One turn moves each row of this set onto another row. After a few examples, where does it send each row asked below?
deta: [-16   7  -5 -20  -6  19  16  38  15 -33  18 -11   6 -20 -29 -36  20  37
  -1   2  11   8   8 -19  -9   3  20  24   2   0   7 -25  -3]
davim: [-11  -4  -8 -11  -5   1 -15  17  21 -23  13  -7 -26 -26  -3 -17  -6   9
 -10  -4  -3 -14   6 -13 -16 -13 -21 -33  -5   7  20  16  14]
Lup: [-30  28   4 -19  17   6  14  -8  -2 -23   6  19  27 -34 -19 -16   3  21
 -24  -9 -22  -4  17 -11   7  -7  12  -2 -29   5  14  -3   2]
Kulov: [ -9  20  14   4  -6  18  17  30 -21  -9 -10 -21  -3 -18   0  24  11  30
 -37   4  16  10   5  -5  -8  10 -16   8  15  17  20  -3 -14]
tata: [ 19  24  -2  -6   6 -14  13 -27 -16 -23  -5 -25  -9 -27   5 -24  11   9
   1   4  -6 -19  -1 -15  -9   6 -21   5   9  18  22 -11   7]
fazel: [-29  10 -17   1 -17   2  10  31  -2 -16 -36   1  14 -10 -11 -14   2  -1
   4  17 -27   7  21 -35 -21  14 -16  -3  23  -4  15  -3   4]
rem: [-10  -6  10  -6   1 -24  13  13  26  10   5 -36  22   9 -11 -16   2  16
  21 -14   7 -16  22 -17   3 -11  -2  -2  -8   4  14  22   6]
Suto: [-25  28  10   0  -2  16  27   0   3 -36  12 -25  20 -37  13 -22 -22  31
   2   0   4 -13  11 -21  11  -8   4 -20   0  -7  43 -10  15]
terul: [ -4  19  13  10  -9  -1  23  -8 -13  -4  22 -16  13 -31 -16 -10  11  -7
  -9   5  -2  -6  15 -29  -9  32 -20   9   9  -5  15  40  14]
Megeg: [-44  -9   4   4 -14  19   5 -21  10  -1  13 -40  16 -28 -24  -8   6  31
  -8   4   6   2  13 -33 -10  18   3  -2 -22  26  19 -12  21]
gotin: [  2  -2   6  29  -1  14 -18  -2   4  -2  23 -14  17  -1 -43 -27  23  22
 -17   1  10   4 -23  -3  -7   9 -19  13   4  -7  10  21  -8]
zepe: [ -3  22  12 -15  17 -24   4  -6 -15 -41   7  -3  30 -14  -2 -13  17  26
 -35   0   1 -27   2 -17  -2   5  -2  13 -10  15   0   2  -9]
Milu: [ -6   3 -12  -9  -1  25  25  40  25 -31   4 -11   4 -10 -25 -39  18  38
   3 -13   8   6  11 -12   2  11  12  22  13  -5  15  -6  -1]
bidon: [-38   6   9  22 -19  -6   2  21  -8  13  -8  -9  28  10 -27  -5 -10  13
   3  11  22   4  -7 -21   0 -20 -10 -22 -21  -4  28  17   0]
Muke: [-11  20  12  -2  -2  20   3  27 -33  -8  -7 -10   2 -26   3  20  15  29
 -35   8   6  12   6  -1  -9  24 -13   5   5  12  23  -5 -13]
buve: [-27  18 -15  -8  -6  -5  -1  31   6 -11 -23  -2  27  -5 -11  -8  -9  -4
   3   9 -32   6  27 -21 -20   0 -12  -3  24  -6  17 -13 -11]
vab: [-16  27  12  11 -13  17  12  30  -3 -10 -23 -34  -1 -10 -15  17   9  39
 -32   2  18   4   0 -10   2  10 -26   8  13  19  19 -16   0]
sesu: [-30 -17   1  16 -16  29  19 -24   4 -23  -4   4  28  -1 -20 -33  13   7
  18   2   0  10 -13 -25 -17   2  11  10   3  -6  40  -4   0]
nerez: [-32  11  10  24 -29  -3   9  14  -3  14 -12  -7  16   8 -21 -12 -12  15
   7  18  14   9 -18 -21  -4 -22 -26 -26 -10  -5  23   9   2]
korot: [-22   9 -10 -10  16 -21 -12  10  -8 -10  -5  -5  15 -25   7 -12   3  34
 -23   9 -21   0   6 -12  -1  -6  -2 -20 -30  14  -8  16 -16]
binu: [  2   4   6  28   0   6 -15  -1  -2  -7  25 -20  14  -3 -41 -18  25  14
 -15   4  20   3 -22  -8  -1  10 -17  16   9 -13  11  28 -10]
sufab: [ 15  25  -4  -1   0 -10   6 -29 -13 -21  -4 -31 -11 -25   1 -24  14  14
   7  10  -5 -14   3 -10 -14  -5 -16  12   9  22  21 -15   5]
Misat: [-22  25 -14 -11  10 -13  -1  37   6  -7 -10  12  29  -3 -10  -6  -6  -5
   4   6 -30  -3  22 -15 -12   3  -7  -2  19  -7  19 -12 -12]
Fup: [-28 -14   1  23  -5  16  21 -25 -10 -14  -7   0  45   5 -14 -30   8   9
  14   2   2  16 -14 -29 -14   9   9  15  -3  -1  27  -6  -1]
ruri: [-36 -10  -7  16 -10  21  15 -30 -10 -17   3  -2  40  -1 -24 -26   6   9
  13  -1   4  17 -14 -28 -13  13  16  16  -2   1  30  -6   2]
Zep: [-37  10  21  31 -20   0   7  22  -3  11  -4   2  30   4 -26 -10  -9  14
  -4  15  22   0 -12 -20   3 -17 -13 -21 -19  -4  24  16   4]
dov: [ -8  -3  -3 -15   1  -6 -18  14  23 -20   6 -10 -22 -28   0 -23  -7  19
  -4  -9 -10 -21   2 -13  -8 -12 -17 -33  -6   6  20  15  12]
nel: [-27  25   7  -2  -2  15  24  -7   4 -33   8 -19  13 -47   9 -24 -17  31
  -1   2   5 -20  10 -20  17  -2   2 -19  -8   1  39 -15  17]
Miv: [  6   2   2  37  -6  17  -5   1   6 -14  23 -25  16  -3 -34 -24  12  25
 -15   7  25  -3 -24  -2  -5   8 -29  12  11  -7  22  16 -14]
Kive: [-21   5   3 -26   8   9   5  33   8 -29  14  -6   8 -16 -21 -31  19  45
  -4   4  18   9   6 -25  -5   1  20  19  -4   1   6 -36  -4]

zepe goes to Lup
Kulov goes to deta
Where do these go?
Zep goes to gotin
tata goes to nel
rem goes to terul
sesu goes to nerez
sufab goes to Suto
bidon goes to binu
vab goes to Milu
Kive goes to Misat

One turn moves each row of this set onto another row. After a few examples, where does it send each row asked below?
luz: [ 31  24  -4  24 -25  13 -42  13  17 -16   2   7  21   3 -17  10   1 -55
  10  13  17  -1 -11  15  35 -18]
Meto: [-21   9  22   9 -26  -6  16   9 -18 -31 -11 -18  13 -12 -21   6  20   1
   4  -5  31 -34  -3  -4  33 -10]
tafi: [ -3   8 -30  24 -45  16  14 -22   1 -34 -17  -9  13  -9 -28  -5  28 -26
  20  15  10   2  16 -16  45  17]
Rut: [ 32  22  -4  22 -29  19 -43  18  15 -12   4   9  21   1 -18  11   4 -56
  12  12  20  -8 -13  17  33  -9]
Ruz: [-27   9   6  19 -45   0   6  11  -5  -4   3   6  30  16  -7 -23  29  -1
 -18  -3  14   1 -29  -1  23  -7]
solig: [-16  14  17  10 -35  -6  18   0 -13 -30 -10 -16  21 -13 -22   0  23  -2
  10   3  25 -42   7  -4  41 -13]
Fatev: [-38  12   3  25 -32  25  -9  -1 -13 -29 -33  -5  11 -16 -17 -21  13  11
   4  23  28  10 -11  -9  16  -4]
bogi: [ 29  25 -11  29 -29  13 -40  26  16 -20   2  13  24  -3 -12  10   4 -48
   0  16  14 -10 -21   9  35 -20]
mabib: [-12   6 -27  27 -37  10   9  11  10 -39 -20  -6   5  -2 -22 -15  36  -3
  -5   5  15   5 -15 -29  38   8]
vid: [-31  18  -4  26 -45  25  -4 -17  -7 -27 -32  -4  22 -18 -18 -28  17   5
  14  34  20  -1   6  -8  27  -8]
filu: [  0   6  -5  27 -52  21  10  -5 -13 -11  -1   1  28   1 -31 -12  22  -3
  -5  18   9 -40  26 -10  20 -19]
Vatoz: [-18   9  22   8 -28  -3  18  -5 -22 -29 -10 -20  15 -15 -24  11  16  -8
  15  -1  30 -34   9   2  35  -6]
lamo: [-16  14   1  18 -59   6  14 -27 -10   2   7   3  44  10 -14 -17  23 -25
  11  13   5  -7   7  11  34  -1]
Gesu: [ 29  20  -2  23 -25  18 -46  27  15 -14   3   9  17   2 -17  11   5 -50
   6   7  23  -5 -21  14  28 -10]
Vapeb: [ 31  26  -6  24 -26  10 -43  21  22 -17   2   8  21   5 -16   4   5 -48
   4  12  17  -4 -17  11  36 -21]
dumo: [ -5  14 -27  -5 -46  23  -8 -23 -13 -21 -18   2  51 -11  -4 -24  35 -10
  20   6   9  -3  -3  -6  32  -1]
Pegor: [ 32  23  -6  24 -31  17 -44  25  20 -13   2  11  23   2 -16   4   9 -50
   6  12  19 -11 -18  12  34 -14]
viz: [-28  -1  16  12 -34   8   7 -12 -28   0   6  -2  21  10 -14   8   7 -25
   4  -7  23  18 -12  17  12  12]
zere: [-11   2 -14 -10 -26  27 -12 -22 -31 -21 -17  -4  34 -14  -7   1  18 -19
  24  -9  22  19  -8   3  14  13]
lipa: [ 26  22  -7  27 -23  14 -41  25  10 -21   2  11  19  -4 -13  20  -2 -51
   2  11  19  -3 -22  13  29 -14]
goz: [ 28  22  -2  23 -20  12 -44  21  17 -17   2   7  17   4 -16  11   0 -51
   5   8  20   2 -19  13  31 -17]
par: [-14   6 -18  -6 -29  21 -15   5 -16 -26 -22   1  35  -7   0 -20  33   5
   0 -11  19  12 -31 -12  17  -1]
zoku: [-14  -5 -17  21 -22  17   7  -3 -11 -37 -18 -13  -6  -8 -27  12  17 -21
  10  -3  25  24  -6 -14  25  25]
sar: [ -6  -7  10  22 -32  27   7  -9 -35 -10   0  -6  11  -2 -35  17   2 -16
   3   4  22 -18  24   2   2  -2]
ligog: [-12  -4   6  26 -31  20   3  23 -20 -16  -4   0  10   5 -28  -3  17  10
 -24  -2  22 -22  -3 -14   2 -15]
Nutiv: [ 30  25  -9  27 -29  15 -39  15  11 -19   3  11  24  -6 -14  17  -1 -56
   9  17  15  -9 -13  14  34 -15]
vakef: [-35  11   4  23 -34  29  -6 -21 -20 -26 -31  -7  13 -20 -21 -11   5  -4
  20  26  28  12   6   0  17   2]

bogi goes to lipa
par goes to zere
Where do these go?
Vapeb goes to goz
vid goes to Fatev
lamo goes to Ruz
Meto goes to Vatoz
mabib goes to zoku
Pegor goes to Gesu
sar goes to filu

